The same turns and mirrors carry the whole set onto itself, and each row onto the other rows of its family. Which rows share a family with each named row? Give them in list order.
These 20 rows form 5 families of 4 rows each.
luf: [  4 -19 -37   9 -14 -28  22  41 -20  13  -1  12 -13   2 -27   3 -65 -19
 -37   0   7  22]
Moge: [ -8  -8 -48  10 -20  10  23  48   2  -7 -34   3  -5  15 -34   5 -40 -22
 -35  -2 -22  40]
Gok: [  2 -24 -36   1  -4 -15  16  42 -28  11 -13  13 -18   8 -20  -6 -54 -23
 -30   6  25  19]
Gal: [ -4 -14 -31  -3 -16   2  16  36  -9  17 -37  19 -22  20 -21   2 -62 -14
 -41  -7 -12  44]
Meb: [ 12 -29  -9 -25 -27 -11   2   1  24  16  -1  -1 -23 -30  -8  -6 -28 -50
  -8  -6 -40 -31]
lubu: [ -7  -7  -7 -22 -40  36   2 -14  17  -2 -28 -15 -18 -26 -22 -29 -35 -45
 -14  16 -29 -11]
dun: [ -3  -7 -44   5 -34   2  17  49 -18   6 -37  24 -23  16 -20 -12 -52 -27
 -35  -6 -20  40]
Muzu: [ -3 -37 -14 -14 -40   9   9   2  31  21  -7  -2 -27 -24  -9 -10 -28 -62
  -5   1 -28 -37]
Zon: [ 10 -21 -34  12 -10  -7  24  49 -18  13  -3  12 -25  18 -31  -2 -56 -25
 -37  25   6  24]
rinaz: [-22 -17 -36  15 -27  14  27  46  -3   8 -37  13 -24  23 -31  -5 -57 -19
 -33   1 -11  34]
poni: [  9 -24 -14 -16 -45  -3   8   8  19  23 -10 -15 -24 -26 -10 -11 -40 -48
  14   0 -34 -37]
liva: [ 11 -24 -34   2   0  -8   7  58 -15  26 -13   5   2   1 -19  -8 -45 -39
 -30   6  14  26]
Novu: [  2 -15 -26  -1 -47  23  16 -19  29  -8 -14  -6 -15 -10 -24 -12 -17 -47
  -3  10 -42 -20]
rogam: [  4  -8 -38  19 -15 -16  16  41 -24  16  -1  22  -7  11 -25  -6 -56 -41
 -37   8  11  25]
bife: [  5  -9 -23  -8 -38  14   0 -32  21  -6 -16 -20 -17 -10 -24 -18 -32 -48
   3   9 -29 -19]
gira: [ -2 -23 -23 -22 -28  12  16 -27  14 -15 -19  -5  -9 -18 -14 -18 -27 -47
  -2  12 -37 -27]
daf: [ -4  -9 -41   5 -33  17  15  42  -7  17 -37  16 -25  24 -25 -18 -53 -21
 -36  15  -6  43]
sib: [ 14 -35 -13 -28 -34  -3   1  -1  11  19 -10  -4 -10 -33  -8 -11 -40 -61
   4  -1 -25 -32]
reli: [  5 -11 -19 -16 -35  29  13 -19  23  -2 -17 -11 -15 -10 -17 -15 -29 -60
 -12  28 -44 -18]
pup: [ -1 -14  -4 -16 -35  -8  11  10  19  10   7  -8 -24 -43 -20  -5 -29 -35
  -8   1 -22 -39]

The rest of the family of Muzu: Gal, Zon, gira
The rest of the family of bife: dun, poni, rogam
The rest of the family of luf: Novu, daf, sib
The rest of the family of Gok: Meb, rinaz, reli

The same turns and mirrors carry the whole set onto itself, and each row onto the other rows of its family. Which rows share a family with each named row? Give them in list order.
These 30 rows form 5 families of 6 rows each.
busak: [-18   5 -10   2 -27 -22  -2 -24  -1 -14 -15 -18   3   1  -6  19 -14   9
  -7  -3 -14 -27]
zote: [ -7  -8  20 -13  -4  15  11  -7  -5  31  10   9  12   3  14 -20  -3   4
  11 -35   9  30]
liki: [ -5  18   4 -10   7   2 -10  -1  23 -33  11  39  21  -3  -7  10  30 -14
 -27   7  -6 -18]
Gad: [  3  -7  32 -16 -23  31  16  -9   3  18   9  16  -1  -2   4 -10   4   1
   6 -32 -14  29]
fem: [ 22  26  14  -2  22  23  -7  20  24 -17  13   9  26   6 -14  -4   7 -21
  -2  30 -12  -6]
binu: [ 16  28  17  -8  26  12 -26  16  22  -5  13  -5  30   2 -21  -2   7 -14
  -8  31   6  -6]
Pinol: [  8  30  13   2  38   8 -15  11  30  -7  11  -8  11   3 -25 -13  12 -14
   0  21   4 -15]
Fik: [-18  -3 -13   7  -5 -31   6 -23  -5  -6 -16 -21   5   4   3  10 -16   9
 -16   9  -9 -21]
fezit: [ 11  10  32 -17 -32  26  13 -22   0  18   7  13  -5  -9  -5  -5  -1   5
  11 -24  -4  31]
Fel: [-18  10 -28 -16 -35  -2  22 -20   5   4   2  -5 -18 -19 -13  32 -14  -7
   7  -4   1  -5]
lizip: [  6   0  19 -29 -18   2   1   1  24  30  24   4  10  -6  21 -37   8   1
  20  12  15  29]
zofi: [-17   5 -32 -15 -21  -6  20   5  -5   9   3  -8 -19 -28  -9  26 -18 -14
  15  -1   2  -2]
guk: [-18   2 -21 -10 -10  -7  24 -23   5   5  -7   0 -25 -14 -19  36  -4 -19
  13  -7   3  -3]
degaz: [ 14  -6  30 -19  -8  15   6   4 -15  24   4  15  -5 -13  -3  -7   6   8
  13 -21   3  41]
Sifu: [ -5   3 -28 -11 -20 -13  20 -11   9  20   2 -10 -21 -16  -3  38 -13  10
  -3  -6   4  -9]
par: [-12   0 -17   4 -22 -25  -5  -7  -2   5  -8 -15  -6 -11  -5  26  -5  17
  -7   6 -21 -32]
zipus: [  7   8   9 -26 -16   0  17  12  32  22  13  -5  -1  -4  18 -48  12   0
  21   6   0  23]
zasar: [ -7  -4 -13  -9 -28 -19  10 -14  -9 -16 -21 -16   0  -1   3   3  -6   1
 -12  -4 -21 -35]
kizu: [-19  -2  -7  -1 -21 -31   5 -16  -4 -16 -21 -22  18   6 -14   9 -15   1
 -22   7  -1 -18]
tifi: [  5  35  15 -19  20   8 -38  18  15   6  19  -4  16  -5 -16 -14  14 -21
   6  29   2  -7]
Sipef: [-20  13 -22 -15 -27  -7  18 -17 -16   8   7  -9 -13 -32 -12  21 -12 -18
  17  -5  10   5]
ninun: [ -1   3  30 -17 -25  25   6  -4 -12  27  13   5   3 -11   6 -17  -1   0
  13 -23   0  34]
lizi: [ -2  -6  12 -22  -5  12   1  -4  26  19  19  19  10   9  25 -40   7   2
  27  -5  12  22]
kol: [ 13 -10  17 -16  -4   0  12  -3  33  26  13  -1  10   0  23 -37   7  13
   8  15  18  25]
Peme: [ 16  32   7 -12  27  12 -28  29  17   4  12   5  22 -14 -20  -6   6 -15
   7  25  -4 -10]
bek: [ -6  20   6  -7   6  -7 -10   4  23 -28   8  28  32  -1 -13   8  21 -15
 -36  26  11 -11]
teda: [ -6  19   4 -14 -10  -2 -20  -5  24 -35   2  34  23  -4 -21   6  24  -2
 -27  12   5 -21]
miro: [ 15   3  24 -25 -13   3   6   2  33  21  16 -14   6   8  18 -32   8  -2
   1  20  22  30]
Pas: [  1  15   1   3   6  -2   2  21  12 -27  13  25  32 -14 -11   7  23 -23
 -25  31  -8 -13]
Tipip: [  9   9   6 -15  10 -12  -8   7   8 -20   7  40  22  -7 -13  -4  20  -4
 -39  25   7 -19]

The rest of the family of kizu: fezit, tifi, Sipef, teda, miro
The rest of the family of liki: Gad, Fik, zofi, kol, Peme
The rest of the family of Sifu: zote, fem, par, lizi, Pas
The rest of the family of Pinol: guk, degaz, zipus, zasar, Tipip

